Some points, one per row:
[-57 -10  29  18  -5   1 -23 -22  28  47   4 -16   2 -43 -51  35]
[-22 -54 -16  32  27  26  37  -3 -23 -63 -16  17  12  19  36 -28]
[ -6 -46 -10   0  17  14  28   3  -8 -23  -6 -26 -12   8  -7  24]
[ -73  -15   42   23    6  -26  -13   -1   78   52  -39    2  -40 -101
  -48   85]
[ 26 -31 -35   1  15  28  24  -2 -16 -21  -9  -8 -14   5   0 -30]
[ 37  38 -21  -6  -1   9   2  -6 -33  25  14 -13  18  27 -18 -53]
[ 37  -5 -27 -11  -6   7  16   2  22  -8 -14  -6  -6  14 -15 -19]
[ 64   8 -32 -28  -8 -19   4   0 -12   5  10 -15   3  36  20 -34]
[-40 -11   6  -4 -14  17   9  -2 -40  10  21 -17 -19  11   7 -42]
[ 40   5  -4  -9  12  25  19  -3 -31  -6   8 -15  28  24  30   4]
[ 32  65   5 -11 -11   9 -41 -29 -37  14  64  32  -4  35  30 -49]
[  6 -16 -24   0   1  32  26 -14 -69 -63 -12  11   0  50  45  31]
[  8  33  21 -37 -28  -6 -20 -28  56  60  26  -9 -19 -33 -83 -31]
[ 21  24  22 -17 -11  -4  -4  -3  14  38  -1  -6  14   2 -32 -89]
[ 19  -4 -46 -12  32  13  16  18 -20 -30 -26 -33 -32  14   1 -12]
[  3  12  -6 -24   6   7  25  -8 -12  -4  11  -9   6  13   3 -10]
[-15 -22  -8 -18  -6  29   2  57  42 -34 -43 -15 -27 -68  -8  65]
10 more points follow, each with its number after it:
[ 24 -16 -48 -19  -9  -9  11  22  52   3 -17 -33  -8 -17 -34 -20] 0
[ 57   3 -45 -19  11 -16  23  61  62 -27 -50 -19 -83 -78  83  92] 1
[-13 -13  33  60  40  -7   7  -1 -81 -81 -41  43  67  57  48  53] 2
[-67 -47  21  37   8   8  15 -11 -37  14  36   9   1  16 -20 -50] 3
[  8  12   8  -3   6   3   8  13 -10 -13  -9  13  -8  19  -4 -26] 4
[  87   65  -19  -42  -22  -26  -46    2   33   63   27   -2   23   17
  -55 -103] 5
[ -9   6  -8   8   2 -10   9 -19 -28  -7  26  -6   3  34  25 -56] 6
[ 65  24 -25 -34   0  -5 -24 -17  29  18  16   3   5  10 -45 -61] 7
[ 39  -7 -22 -16  27  24  14  -1 -45 -35  -9  -1 -14   6  47   5] 8
[ 30  17   9   0  -5  16   0  -7  14  14 -27 -21 -10  -6 -32 -26] 9
Which of these numbered points is nearest to each point below by angle, seen from the average point of the first points? Its number follows each.
[ 21  10 -14   0  16  -8   3  28   8  -8 -16 -29   7  28 -40 -15] > 0
[-22  10  16  -2 -15 -12 -19  -5  46  37 -22 -12  -7 -49 -54  37] > 9
[ 22  36 -26  -9 -14 -18 -28  -2  12  40  20 -14  17  22 -45 -59] > 5
[  93   60  -12  -78  -25  -43  -51   60  127   60  -23  -19  -62 -127
  -74   85] > 0
[-39 -43  35  59  11  11  17 -16 -77 -63 -33  37  42  35  47  13] > 2
[-10   8  -9 -12   7  -9 -16  58  59  16 -30 -32 -61 -96  16 103] > 1
[  0  12  16  18   2   9  -7 -26 -48   1  74  34  24  40  47 -56] > 6
[  37   28  -26  -22  -19  -36    9  108   71  -24  -41  -96 -119  -15
   95   71] > 1
[108  15 -56 -46   1 -46 -36  24  74  64   3   5  20  20 -75 -90] > 7
[ 65  36 -11 -17  -6  -4   2 -43 -75 -15  53  60  44  30  72  31] > 8
[112  39 -40 -33  -3 -43 -44  21  83  46   1  -6   7 -38 -67 -41] > 7
[-61 -15   4  22 -11   1  12  11  38  13 -27 -30 -20 -43 -43  37] > 0
[-20   2  -8 -12 -24  10  20  79  57 -37 -78 -56 -91  11  92  80] > 1
[-16   2  -2  -2  11  17 -12  10   8  27 -15  -1  11  -7 -34 -26] > 9
[-32  18  26  16 -11  -2  -7 -43 -45   3  47  37  27  45  39 -57] > 6
[-81 -22  31  29   4   3  -5 -41 -10  41  21 -12   4  21 -71 -37] > 3
[-12   2  32 -35   9   1  -7 -18  -7 -15  41   9 -10  46  -4 -68] > 6
[123  15 -45 -30 -23 -10 -22 -42 -15  21  59  30  34  53  56  -2] > 7
[-54 -21   8  27  29  17  24  -9 -65 -77 -36  26  25  38  53  39] > 2
